Each row of Y is roughly a mix of the hidden directions of one of 3 groups.
Y (98 x 10):
[[ -9   8 -12  29   4 -19  -4  16  14   8]
 [ -8  27   5 -22   1 -19   3  16 -11   1]
 [ -8  28  -8  24   8  -3  16  10  12  -2]
 [  8  18 -19 -12  -1   3  17 -14  -2  26]
 [-12  -4 -25  -6 -18  -3   8  21  17 -12]
 [ 22  -6 -19 -29   4   3  -6  11 -12   5]
 [ -9  34  -1   7 -10 -11  -8   6 -18  13]
 [ 21  -8 -16   9   0 -18  21   7  17  -8]
 [  1  34  -6  20  -5  -1   2  11   0  18]
 [  7 -14  21   7  18  -2  -4 -20  23   6]
 [ -6  15 -26  13 -27   1   6   5  10  -4]
 [  4   5   0  10  -4   1 -38  -6 -19   5]
 [ 11  16  -3   1   9 -21 -13  -1  31  -1]
 [ -7 -17   0  -5  17  31  14  -8  10  -8]
 [ 21 -23   9   6  -6  20   6 -21  -7  -1]
 [  6   8 -31   3 -18   6  24   6  -6  -3]
 [  9  15  -5  30   0  14 -17   8  -6 -14]
 [ -7  -5   9  13 -18  -4  24   5  16  24]
 [ 21 -12   7 -30  -2 -11   6  -8  17   0]
 [  6  12 -15  15 -23  -6 -25 -14   1  -7]
 [  1  -9  17 -36   5 -17  -5  -5   5  -4]
 [-30   6  11  14   0   7   3  13 -21  10]
 [-18 -13  23 -27   4  -4  -5  -5 -13  -9]
 [  8   8 -11 -31  13 -12  17  13   8   4]
 [ -6  17  -5  -5 -13  -3   0   2 -38  -6]
 [-12  -1  21   5   5  16  16 -21   8  20]
 [  2  -7  -8 -29  24  16   6   0 -12 -11]
 [ 10 -25  -6   1  -3  -9 -10 -18  22 -16]
 [-24  -2   3  12  -3   4   7  22  18  21]
 [ 16   2   2   2 -11 -19  -6 -17 -30  -8]
 [ -1  12   1  11   3   0  -9 -15 -36 -16]
 [  3  15 -17  15  -1   0  33 -12  -8   1]
 [-20  21   3   3  -7 -23 -14 -20  -4   3]
 [-20  -7  -4  24 -16  12 -15  18  -5   5]
 [-17 -14  -2 -14  16  -6 -15 -17   8 -22]
 [ -6 -25   8   7 -18  11   1 -25  -5  14]
 [  8  19   5 -25  20 -17  15  -8   6   1]
 [ -4 -14  -1 -20  -2  14 -15  -2 -32   3]
 [ -3 -11  13 -24  -2  -5   7  16  24  17]
 [ 10   3  -9 -37   3   1  10  -7  -8  16]
 [  0  18 -17   5 -17 -12 -27   3 -12 -11]
 [  7   3 -17 -23  12  -4  23  21   5   0]
 [  0  -7  10 -15   9 -32  18   4 -14  -3]
 [  9   9  -2  14 -14  25  -1 -27 -10   9]
 [ -5   5 -20  10  -5 -14 -14 -22   8 -23]
 [  5 -10 -15 -23  -2  -6  24  -3   6  23]
 [  3 -25 -13  -8   7  -3   0 -14   6 -30]
 [-12  -9   4  11 -13  27  14 -19 -15   5]
 [  0 -12  -8  -1 -28 -14   7  13  26   4]
 [ 17  21  -6  15  -4  -1  18   6 -25   7]
 [-25  -5  17   1  14  10 -21  11 -17  -1]
 [  5 -16 -22  -1  -9  -2  13  17  25 -12]
 [ 12  17  -9 -16  -1  -1  24 -15  12  18]
 [ 22  -4 -21   9  -9  -4  13  -3  18  20]
 [ -4  16  17   7   7 -22 -30   0   7  -2]
 [ -9  -3  -3  -6  -7 -27  29  11  13   3]
 [-21  14 -10  23 -17  -1   2  20  -5   8]
 [-13  19  -5  15  12 -12  -1  12  27  10]
 [-14  27  -8  -3   5 -20  -2   4 -24  -8]
 [ 20 -13  -1   7  25  26   0  -6   4  -9]
 [  1 -10  -6 -19  17  -6 -11   7 -21 -26]
 [-16 -19  16 -23 -13   3  -9 -10 -17  -3]
 [  9 -15  19   4  -3  12 -18   3  -3 -29]
 [ 32  19  -1 -13  -1   2   7 -11  18  -2]
 [ 10 -23  -1   0  15  21 -17  -6  18 -11]
 [ 17  -2  14  -4   8  -5   9 -32 -15  -9]
 [ 10  11 -10   9 -30 -24   7   9  -8   5]
 [ 15  14  -5 -23   6 -14  27  -7  11   3]
 [  5  33   0  27   1  -3  -6  -6  13  -2]
 [-12  -6  17 -25   5 -27  -3  -6  10   5]
 [-19  -3   6 -12   3  37  -1   2 -13   1]
 [ 17   2  14  14  18  14  23  -9  -5  15]
 [  5   5 -12  18 -32   1   8  -1 -22  -3]
 [ -9  15 -16  36   0  -1 -14   1   1  -5]
 [  6  14  -2  11  -3  16  27  19   0  19]
 [-23  -6   9   1   0  12 -16  -2 -31  -2]
 [-10 -20  28 -17  -9   5  -4 -11  -4  13]
 [-12   8  16 -17  25  -4 -10  19 -12   7]
 [ 11  19  -9 -21  13 -20  10   9  17   4]
 [-11   3  24 -32   7  -9   7 -11   3  -7]
 [  4 -21 -14 -15  22  24   5  -2   6  -7]
 [-22   7  -5  10  -3 -14   8 -13   4  30]
 [-11 -23   6 -10   5  10  16  20  -7 -22]
 [ 20 -14  -7 -11  -1   8 -23 -11  -9 -22]
 [-14   1  33   5  10 -11   7  -5   8  19]
 [-20  -6  -1 -13  11   6 -23 -18  -6 -21]
 [ -8   1  -9   9 -31   6   3  14 -25   0]
 [ -1 -15  20   7 -21   5  10 -12 -26   7]
 [ 12   0 -15  -4 -36  -2  18   7  -5   4]
 [-26   3  10  14  16   7 -22   9 -15  -3]
 [ 21 -22 -18  -1   1  -6  -7  26   6  -5]
 [ 20   3  10   8   7 -21 -19  11  17  15]
 [-16 -10  20   1 -11  -4  -6  20  17  21]
 [-13  -2  -3 -34   8 -15  14   0  -3  15]
 [ -8  -7 -11   2 -31   8  11  23  -1  11]
 [-14  -7  20  -8  25  -8  15 -19   9   3]
 [ -6  -2  21  29   4  -9 -10 -11  18  11]
 [ -8 -35  -6   3 -10  17   3   3 -18   3]]
Here is one row of each group, with its name. Which group are the others in?
[  7 -15   8  20 -19  12  -8 -26   1   9] => <73>
[ 24  17 -10  10  -2 -19  -3 -20  13  -9] => <118>
[ 16  11  -8  20 -12 -25  16 -12   4   3] => <4>

[  6  17  -5  15 -27   5  -2  14   7  21] => <4>
[-20   2  -9 -13  11  22  20  18  -7  -7] => <4>
[ -5  17  -2  23 -14  -5   6 -28  10   9] => <4>
[  8  12  -4 -38  11  -1  13   5  -4  -3] => <73>
[  1   7 -18  19  -9  10  16 -11 -27  -8] => <118>
[ 12  -5 -17  14   2  -2  21  22  21  -4] => <73>
[ -3  20   9  14  -5   2 -16 -29 -16   8] => <4>
[-16   4  19 -17   8 -28   7   1 -13   8] => <4>
[-29  -3   5  12  10  13 -18  17 -13   1] => <118>
